Families of rows that turns and mirrors carry onto each other, the same ones carrying the whole set onto itself: the rest of each named row's family, in list order:
4 families of 8 rows:
tebu: [  4   4   7  -3  -4   0   0  -3 -11  10  24   5  12  -5   1   2   3   7
  -8 -11  -2  -1  -6  -8  17  -4   1   3  -9   7  -9  -2  -4   8  -9]
nazef: [-12   0   7  15 -10   1  -3   1 -17  -7   8  -5  -3   4  -8   7 -13   3
   3  -3  17   3  -8  -1 -12   0   3   2  -3   3  12   3  -3 -16 -18]
gana: [ 11  -3  -4  -2  -2  25   1   6  -2   8  -1   6 -12   0   4  -1  12  -3
  -6  10   8   4   5   3   8  -6  12   1  14  -6   4 -17 -10  -2  21]
Resi: [ -7  -8   8   6  -4  11   4   6  -7  14  -4  -8 -18   9   4   1  -8   1
  -1   1   2 -19   2  -1   9 -12   7  -5  17  -9  17  -5   1 -13  15]
Zatu: [  7   3   9  -2  -8   4  -4   4 -11   8  19   4  10  -1  -6   4   0   8
 -13  -7   2  -2 -14  -8  14  -1   0   4 -18   4  -1  -4  -4  13  -6]
Sata: [ -3  -3  11 -13  -5   3   2   5  -4  -7   0  -2   0   2 -11   6   4  -4
 -15   4  12   0   3  12  12  10  10 -25   0 -17  12   1 -31  -7  15]
nadi: [-20   0   2  -7  -9  -1  11   3   1   1  10  -3   3  13   2   3   4  -3
 -13 -13 -19   0  -4  -5   2   0   5  -2  -5  -3 -12  15  -8 -14   5]
kuger: [-11  -2   8  12 -10  -3  -1   8 -20  -5   8  -3  -5   0  -5  10 -16   2
  -2   4   9   2 -11   1  -9   2   6   0 -11   5  19   3  -4 -14 -17]
Zeni: [ 12  -5   0   0  -9  27   9  11  -6   9  -4   6  -9   0  11  -3  11   3
  -2   7  12   1   8   6   6  -6  11  -1  11  -1   1 -12 -10  -6  24]
zamov: [ -2   5   6  -8  -6  -2   2   5 -10  15  22   5  16   3   2   3  -6   7
  -6  -8   1  -3 -10 -11  12  -4   4   2 -12   3  -8  -5  -4  12  -6]
Pov: [  5   7  -3  -7 -16  -9   2  14   0  -1  -3  -8   1  -2   0 -20   6   9
 -12   4   0   7 -10   5   5   4   7 -20   1 -14 -19   6   2  -5   8]
vebi: [  9  -4  -2  -5  -8  25   5  11  -2   7  -3  11  -8   4   1   4  18   7
  -6  12  19   3   3   9   5  -2  13   1   6  -5  10 -11  -4  -3  21]
Lemul: [  8   4  -2  -8 -15  -3   5  12  -1  -5   2  -6   9 -11  -2 -23   8   5
 -10   2   3   9  -4   7   6   5   5 -23   5  -9 -14   6  -9  -7   5]
malu: [  6  -4   5  11 -11  -4 -12   7 -14 -17   2  -3 -10   0  17  -1  -3  -1
   3   5   7   1   4  14   5 -19  10   8   1  11   5  -6  -8  -6 -10]
fofus: [ -8  -2   4   9  -7  12  -1   6  -6  15  -4 -11 -19   9   5  -1 -11  -2
  -3   5   7 -20   6  -4   9 -10   4   2  15 -15  12  -9 -10  -4  15]
zatut: [ -3  -7   2  -6  -6   0   3   2   5 -11   0  -3  -9  -2 -14   1   5  -2
 -12   7  12   0  -1   8   8   9   8 -26   1 -22  10   7 -22  -7  11]
kofin: [-17   1  -1  -3  -5   0  11  -5   3  10   7   4   5  10  -1  10   2   3
 -14 -17 -13   0 -11  -3   1   1   2  -6  -8  -6 -10  14  -5  -5   2]
pevi: [-15   1  11   6 -10   8  -4   2 -21  -3  11   3  -1   3  -9   4 -12  -8
  -4   3  15   6  -4  -2  -6  -1   1   4 -10   7  16   4  -1 -17 -15]
dudu: [  1  -7   4 -10 -11  -1   6   4  -1  -7   0  -1  -6  -1  -8   2   3   0
 -10   1   9  -6  -1  17   7  11   5 -30  -1 -21  13   6 -25 -10  13]
Bes: [  3  -6   4  14 -12  -5 -14  11  -5 -15   0  -5 -10   9  14  -2  -2   6
  -5   6  -3  -3  -1  15   7 -18   5  10   5   7   7   1  -1  -2  -6]
Dud: [-11   2  15   9 -12  -2   1   2 -18  -9   4   0  -2   5  -5   6 -15   4
   1   6  17   1  -3   1  -4   1   1   1  -6   3  11  -3   5 -17 -19]
nug: [ -5  -3   2  10  -7  12  -2   0 -12  18  -3  -6 -20   4   2   2 -10   1
  -3   0   2 -18   4   3   5 -10   3  -3  17 -15  13  -8  -7 -14  14]
Kovev: [  6  -3   2  -5  -9  30   4  11  -3   4   1   7 -11   0   4  -2  11   2
  -5   4  11   0   6   8   4 -13  10   5  13  -7   7  -8  -6  -5  28]
samob: [  5  -3   8  10  -9   0 -12  12 -13 -18   4 -13  -5   1  11  -5  -2  -4
   5   5   6   1   4  11   7 -19   5   7   6   9   9   0  -1  -2  -9]
Ruga: [-10  -3   7   4  -4   8  -4   2 -13  14  -3 -10 -15  10  10  -5 -16  -5
  -7   8   0 -14   4   4   8 -11   7  -4  21 -12  10  -5  -3 -13  10]
bugu: [  3   7  -1 -11 -16  -7   0   8  -1  -7  -2   4   7  -7  -3 -18   8   2
 -12  10   0   8  -7  10   0   8   5 -23   3 -12 -14  -1  -3 -10   8]
Mar: [  6 -10  13  16 -12  -6 -18  12  -9 -17   2  -9  -4   4  12  -1  -5   3
  -1   4   6  -2   4   8   6 -14  14  13  -1   6   8  -1  -9  -7  -8]
kivu: [  4   1  10  -6  -9   1   0   5   8  -8  -5   1  -1   0  -8   0   4  -3
 -17  -3   9   1   0  16  10  10   4 -21   1 -21  13   8 -27 -13  11]
Fidib: [  4  -1   5  -4  -6   6   1   7 -14  13  22   0  16  -4   2   5   0   4
 -11  -2  -6  -1  -4  -8  13  -1   0   7 -15   7 -10  -2  -1   5  -6]
fimu: [  6   3  -3 -13 -14  -5  -1  12  -1  -2  -4  -2  10  -5   3 -18   5   6
 -12   5   3  16  -4  10   5  -1   6 -25   0 -10 -16   4 -11  -9   2]
pezo: [-17  -1  -2 -11  -4   1  17   4  -2   6  15   5   0   6   0   5   3   4
 -17 -12 -14   1 -12  -1   1   2   0   2  -6  -8 -10  12  -6 -12   0]
tamud: [-15  -6  -1  -6  -5  -2  18  -3   2   3  14  -1   3  12   0   6   3   2
  -9 -17 -12  -4 -10  -5   1  10   2  -4  -6  -4 -10  13  -6  -7   3]

The rest of the family of Sata: Zatu, nadi, Pov, vebi, pevi, Bes, Ruga
The rest of the family of gana: Resi, kuger, zatut, kofin, samob, Fidib, fimu
The rest of the family of kivu: zamov, fofus, Dud, Kovev, bugu, Mar, pezo

Families of rows that turns and mirrors carry onto each other, the same ones carrying the whole set onto itself: the rest of each named row's family, in list order:
4 families of 5 rows:
duru: [-14  -8 -10 -14 -12  13   9  10 -12   1  13 -13   7  -6]
serer: [-14  -7  -2 -15   0  20  12  15  -8   4  16 -13   2  -1]
daru: [ -8  12  -5 -17  -8  21  -1  14   8  24   1  -8   8   2]
Saze: [  5 -21   4  -7   4  14  -3  -9  10  21   7  -8   2  10]
domu: [ -7  -2   3  14  -5   4 -12  12  18  12   9  -9   1   3]
vadas: [ -4  -9   1  13  -9  -4 -11  12  17   7   8 -13  -5   1]
zot: [-14 -11  -7 -16  -6  15  12  14 -10   0  15 -15   1  -3]
novom: [ -6  -7   4  13  -4   1 -12  14  18  10   9 -11  -5   4]
nok: [ -7  -1   0  14 -11   1 -14   9  16  12   6 -10   4   0]
nakuv: [ -5 -10 -10 -23  -5   6   7  18   9  12   0 -15 -14   1]
Moni: [  5 -23  -4  -6  -7   8  -6 -14   5  19   3 -10   6   4]
Movet: [  5 -26  -1  -8  -1   9  -2 -12   7  18   5 -10   0   7]
vip: [-15  -2  -3 -14  -3  24  10  13 -10   6  15 -10   9  -1]
poso: [ -7   1  -2 -21   2  19   6  20  11  19   2 -10  -8   6]
lazo: [ -6  -8 -18 -21 -20   1   1  10   3  10  -3 -16  -4  -5]
tekes: [  3 -17  -2  -5  -6  13  -7 -14   6  23   4  -6  12   6]
zum: [  3 -15   3  -5   1  17  -5 -12   9  25   6  -6   9  10]
dizo: [-16  -1  -7 -13 -10  20   7  10 -13   4  13 -12  12  -5]
mupid: [ -6  -6  -2  12 -13  -4 -13   9  15   8   5 -11   1  -1]
zifuv: [ -9   5 -16 -18 -22  11  -2   8   3  19  -4 -10  10  -3]

The rest of the family of domu: vadas, novom, nok, mupid
The rest of the family of zifuv: daru, nakuv, poso, lazo
The rest of the family of duru: serer, zot, vip, dizo

